Rotation paths and how fast each direction turns (degrees per step)
Each turn is a multiple of 5 degrees from 10 to 175, or 0.
Each row of a path follows its step; steps can be skipped.

step 0: [ 10  -1   0 -12  13  15   1   6   6   7 -19   5  -4 -12  -4 -17   2  17
   3  -6   4  -5  -1 -19  -5   9 -10   0   2  13  -5 -12]
step 1: [  8   1   6 -17 -15  12   2  17   8  -1   9   0   7   6  21  -6 -15  20
  -2  -4  -5  -3   1  11  10   0  -1   1   5   8  12  -2]
step 2: [ -9  -2  -5   9   6  18   7   3  11   2  13  -2  20   2  -9 -19  -3  -4
   0  -4  24  -8  10  -2   1  -8  -3   7  10   1  10   2]
step 3: [  3   2 -17  -3  17   5  -7  18  -2   1   4  -4  23   3   2  15   4  15
  -8  -1   2   4  -5  -4   6   3   5  15  -5  -1 -11  16]
step 4: [  9 -13 -18 -10  -9   9  -4  -4  -6   1 -14 -19   3   1  -6 -19   8   3
   1  12   4 -14  12   6   7  12   7   4 -12   4  -6   9]
step 5: [  3  12  -2  -8 -15   2  -1   0   0   4   9  11   2  20   0 -10   5  -1
 -22  17  11  10 -12  17   3  -2  -7   4 -11   7  -6   8]
step 8: [ 16   0  -2   6  -5  17  -4 -10  18   6   7   6 -10  -4  -4  -7  -4  -6
  16   9   4  -8  21   8  -6 -16  -7   7  -3 -10  -7   8]
step 9: [  1  14 -22   0  -5   1   3  -7  11  -8  -4  13  14  -7   6  24 -12   3
  -7  10   5   9   1   3  -8  -9  -4  13   3   5 -11  -7]
step 10: [ 16  -4 -11   4   1 -13   1  -7   1  -6 -12 -17   7 -15  -4  -1  12  -2
   3   2  -8 -14  -1  19   4  -8   1  21  11  -6   8  -9]
step 11: [ -4  13  -6 -12  -5 -30  -9  -2  18  -7  10   2 -10   1 -10  -2  -1   8
   0   4  14 -11 -10   5   0   4 -10   7  -6  -9  -4   5]
Directions:
[ 1  4 -1 -3 -3  1  1  9 -3 -5 -2  2  4 -4  2  5  1  1  4  3 -2  0  4 -4
 -5  7  1 -3  2 -3 -6 -4]	125
[ 5  5  2 -1 -5  5  8 -3 -2  0 -4  0 -5  4 -6  4 -4  1 -5  2 -2 -1  2 -1
  0  4  0  5  4  6  2  1]	85
[ 0  4  5 -4 -1 -6  0 -1 -1 -1 -8 -1 -2  1  4 -4  6 -6 -4  4  3 -2 -6 -3
  4  3  2  1  1 -2 -5  5]	55
[ 3 -6 -4 -3 -3 -4  2  2 -5  7 -2 -2 -2 -7  4  0  1  3  0 -4 -4 -2 -1 -4
 -3  4 -5  5 -2 -2  5  4]	110
[ 3 -2 -2 -3 -1  0 -2 -4  2 -1  0 -4 -2 -6 -4  6 -2 -6 -3  3  0  4  0  7
  0  0 -9 -5  5 -5 -4  3]	20

step 0: [  1  -3  -9   3  21 -14 -24   4   7  -9  -8   1   8  11   9  -1   5  19
   5  10  -1  17   2 -15  -8  -2  -1   3   1   0   4   1]
step 1: [ -3  13   7  -3   7 -10  12   2  -5  17  -5   3  11  19  17  17   0   0
   5  -4  -7   5  -1  -2   9  11  -7   8   8  -7  -2 -22]
step 2: [ -1   5  -6   5  -6  -1  17  -5 -12  14  -4   0  12 -20  -4   7 -27   7
 -14   6  -3  -4  -8   6   1   7  -6  -7 -11   0  11   0]
step 3: [ -8 -19   1   7 -17  -6 -15   8  15   6 -12 -14  -5 -15  -6  -8  -3  16
  -6   6  -7  15   3   3   6  -1   2 -12  -2   5  -5  -2]
step 4: [  8   4   4 -10   9   1 -18  -6  13  12 -10 -22  -4  13   1  14   7 -16
   1   0  -3   0   7   2  -9  -1  -7  -7  -6  -5 -20  -9]
step 5: [  7   4 -11  -3  33   5   4  15 -14   0   7 -12   3   2   1   2  -9   1
  -9  -8  -5   4   2   3  -8  -6  -5  10 -14 -13   9   0]
step 7: [ -1  -5  19  -7 -17   0   0 -14   0   3   4 -21  12 -16   8   6  -3 -11
   4  10   9  -2 -13   1 -16  10   5  -7   2   5  -6  10]
step 8: [ -5 -10  -3   5  12 -10  -6  -8  -2  -2   9 -19   2   2  -1 -19  -1   4
   2 -13   8  11   8 -24  -9  -6   8 -19  -8  -8   0   2]
step 10: [ -9  10   4  -5  -2  -6   8   1 -25  -1  -1  -4   8  -6 -14  11   3  -5
   5   8   2   1  -2  18  -6  12 -21   8   4  -4  18   7]
step 11: [  8  -6   5  11  -4   0  18   5   5  -2 -12 -10   1  -9  -9  -2   4   9
  -1  -4  11  18  13   1   5   8   7 -18   7  16  16  11]
Directions:
[-10  -3  -1   2   1   5   2  -5  -2   0   4   4   7  -1   4   3   6   2
   2   4   3   2   0  -8  -1   1   1   1  -3  -2  -2  -1]	45
[-4 -1  3 -2 -2  1  5  3  3 -2 -1  0 12  3  1  2 -5 -3  0 -2 -2 -2  1  4
  6  0  2  1 -1  6  5  4]	80
[ 0  5 -2  2 -6  5  5  2 -4  1  2  3 -5 -2  6  1 -4 -2  7  0 -3  9 -3  3
 -1  1 -5  0 -2  1  3  2]	85
[ 4  2  6  2 -9  0 -3  5 -2  6 -1  2  3 -6 -3  0  2 -2 -1 -3  1 -1  0 -8
 -2 -2  4  1 -6  3  2 -2]	80
[-1 -6  0  3  2  6  3  2  3  6 -1 -1 -3 -2 -5  7  4  1 -1  1  1  0  6  6
  1 -7 -6  0 -4  4  0 -1]	45
[ 9 -3  3 -3  3  3  3  6 -8  0  0  2  2  4  4  5  3  5 -4  3  2  2 -1 -3
 -1  2  0  0  7  4  0  4]	70
